(in the rows, 128 means zero)
Where one turn sends some rows of the set: a few examples, then the rows asked:
J_903: 125 133 161 133 161 87 158 161 117 134 124 103 140 147 102 139 173 125
 146 121 130 133 144 111 139 122 128 137 111 131 141 113 150 115 96 144
 168 181 155 99 127 137 146
J_581: 133 138 149 154 132 123 167 162 139 126 134 90 153 155 114 160 156 136
 154 108 129 143 127 121 99 119 154 122 107 114 137 117 139 136 105 139
 171 155 150 125 137 136 135
J_369: 116 140 135 129 157 135 139 148 105 125 130 112 141 169 96 159 177 143
 168 121 137 165 147 112 112 131 144 113 134 108 115 116 144 136 96 128
 161 171 148 119 154 111 129
J_808: 116 115 143 128 143 136 181 122 130 122 133 111 147 161 100 145 176 148
 141 115 110 134 129 123 135 94 136 110 112 99 119 128 140 131 106 142
 147 171 154 119 127 120 125
J_105: 141 141 141 129 156 144 143 142 155 123 124 91 161 140 116 159 177 120
 154 121 135 132 151 127 113 113 132 121 140 137 87 129 142 133 108 130
 168 165 131 106 141 141 121
J_489: 131 130 120 129 152 125 171 130 125 129 127 100 143 136 97 147 187 111
 131 116 108 125 145 106 127 133 146 121 111 147 137 107 154 150 116 128
 172 166 133 98 126 121 123
J_235: 138 121 126 147 135 115 150 144 132 127 120 102 128 136 133 156 172 142
 172 133 122 123 130 118 104 92 141 130 143 117 116 128 163 130 116 124
 148 182 148 136 127 135 128
J_671: 126 143 129 136 164 120 176 148 133 134 129 119 133 131 106 139 177 124
 141 114 117 126 144 123 119 124 132 134 131 107 119 87 118 118 121 134
 144 169 150 118 153 92 137
J_182: 145 127 129 132 141 103 168 133 136 143 138 128 146 141 97 151 166 138
 151 145 118 153 152 104 120 119 148 139 114 111 114 127 151 142 111 134
 196 164 143 132 133 100 138
J_58: 123 133 141 121 161 110 145 141 110 122 136 106 153 147 100 138 193 142
 148 120 120 127 147 114 138 116 115 128 147 148 142 105 151 127 88 118
 169 181 153 112 126 115 135
J_75: 148 148 153 136 143 134 158 133 144 105 104 101 147 165 115 148 193 125
 142 114 140 123 146 133 126 96 133 130 118 131 124 127 157 144 93 131
 178 174 143 103 139 116 119
J_909: 129 117 141 142 156 120 168 161 152 130 116 117 141 155 102 139 156 156
 149 144 121 154 154 141 130 126 139 119 131 118 129 113 154 122 105 142
 148 164 136 130 154 138 157
J_550: 125 144 131 139 136 126 153 144 128 133 110 107 140 137 107 154 172 150
 140 135 126 133 155 138 116 126 145 121 138 80 129 117 150 119 108 114
 144 165 134 122 127 134 104
J_261: 136 123 134 155 150 126 139 156 133 155 126 91 139 145 104 167 172 113
 140 117 130 116 141 111 130 115 155 110 126 110 118 117 163 114 114 141
 162 166 119 128 137 126 145
J_132: 132 125 152 137 195 120 169 142 126 119 124 114 159 109 106 141 172 133
 143 132 141 135 174 129 109 121 126 121 128 114 125 111 154 124 101 131
 171 167 146 118 137 118 135
J_276: 140 142 153 118 152 113 160 144 119 133 128 119 156 135 123 167 165 131
 153 111 141 113 142 121 121 102 130 134 136 108 123 118 156 100 111 160
 159 159 119 131 147 101 149
J_20: 121 155 145 135 135 133 150 151 116 136 139 88 134 126 118 156 161 138
 154 122 131 138 136 115 115 129 122 120 124 116 120 137 157 101 122 136
 147 143 155 120 124 128 141
J_85: 127 134 141 127 154 119 169 130 138 138 93 115 141 135 97 151 162 125
 139 117 119 140 163 137 134 136 138 118 109 141 127 116 167 147 110 124
 165 143 135 122 110 124 127
J_334: 127 98 135 134 121 121 163 139 132 126 120 108 149 171 105 148 180 132
 166 123 138 142 146 131 122 121 142 130 131 115 126 92 137 121 98 135
 156 181 138 114 136 88 139
J_691: 116 127 137 119 152 141 188 132 133 125 133 117 137 151 116 152 159 138
 181 143 127 152 156 123 109 119 127 137 111 120 112 100 165 137 115 131
 148 153 140 122 152 111 137
J_269: 146 119 146 134 172 106 164 132 153 126 145 103 149 130 118 151 178 133
 139 102 118 155 141 120 148 121 129 124 123 132 134 137 159 148 107 137
 174 173 153 123 143 120 118
J_93: 145 140 149 109 140 112 167 142 135 141 129 123 141 137 115 180 175 135
 171 113 140 138 136 107 131 114 123 139 146 135 115 110 154 108 116 127
 146 160 138 109 123 137 141
J_303: 141 131 128 135 137 117 144 129 135 138 135 102 146 149 123 157 170 144
 129 111 148 132 143 137 112 119 103 121 149 121 147 121 163 147 118 140
 153 167 138 135 132 124 152
J_253: 143 147 147 118 139 134 182 153 123 143 122 130 133 147 100 153 173 117
 150 138 149 114 132 138 111 122 122 134 118 135 99 130 142 124 113 127
 161 171 131 124 139 111 143
J_469: 135 142 137 144 145 108 170 145 137 111 118 96 151 122 124 121 174 130
 126 115 133 140 150 137 112 138 136 136 128 124 149 132 158 136 110 151
 160 157 152 103 137 104 136
J_871: 133 121 133 109 120 131 165 148 128 155 123 127 133 145 108 141 163 112
 168 112 119 124 141 131 120 122 141 140 135 142 123 120 170 130 111 124
 144 158 148 110 152 107 123
J_436: 108 135 125 141 159 125 157 140 128 119 121 89 145 181 103 146 168 140
 142 128 114 130 132 96 116 119 141 135 136 126 121 129 167 128 131 129
 148 165 123 126 136 130 139
J_225: 118 122 142 116 151 108 156 134 102 139 108 89 155 136 113 148 176 116
 151 118 116 141 146 145 109 104 147 109 117 138 131 117 167 117 115 129
 159 147 141 127 123 124 128
J_362: 152 108 151 132 126 117 162 138 132 131 120 123 139 148 104 143 172 119
 156 115 150 131 137 131 116 126 133 126 135 112 118 143 161 129 142 134
 163 159 130 118 150 87 140
J_11: 123 137 138 119 151 135 147 129 129 109 113 97 138 137 114 134 174 144
 141 109 133 134 148 132 93 146 128 129 136 132 145 112 161 150 123 129
 158 179 141 116 143 100 151
J_145: 144 118 146 138 192 123 159 127 132 103 129 113 135 135 111 150 183 125
 148 125 108 112 157 104 119 117 138 136 132 108 122 115 137 116 120 130
 161 175 144 115 145 119 136
J_837: 143 143 152 126 159 102 143 130 132 137 151 112 132 119 106 151 162 153
 153 124 121 141 152 114 133 129 143 142 139 107 133 131 157 156 98 131
 163 168 158 125 131 114 124
J_773: 121 135 157 130 136 98 173 160 133 131 143 116 134 164 118 126 201 136
 161 120 127 142 162 113 133 115 133 139 129 116 120 125 169 124 114 129
 154 173 143 89 144 123 137
J_256: 122 143 143 120 144 123 174 138 147 144 127 103 136 163 108 147 181 137
 151 122 136 153 134 142 156 132 125 129 115 100 106 131 148 127 101 135
 159 162 120 128 145 100 138
J_519: 141 159 133 143 161 112 161 140 129 111 110 120 144 140 113 140 202 131
 155 135 139 124 151 124 116 119 132 137 143 118 123 120 161 160 99 110
 178 159 132 111 127 123 132
J_450: 146 110 135 103 147 104 164 135 128 149 129 96 135 125 116 161 159 137
 168 104 131 139 148 112 113 113 154 133 136 127 115 132 154 115 119 144
 159 185 119 120 140 113 126

J_581 goes to -> J_909
J_773 goes to -> J_225
Now find these:
J_334 goes to -> J_261
J_253 goes to -> J_93
J_11 goes to -> J_145
J_58 goes to -> J_489

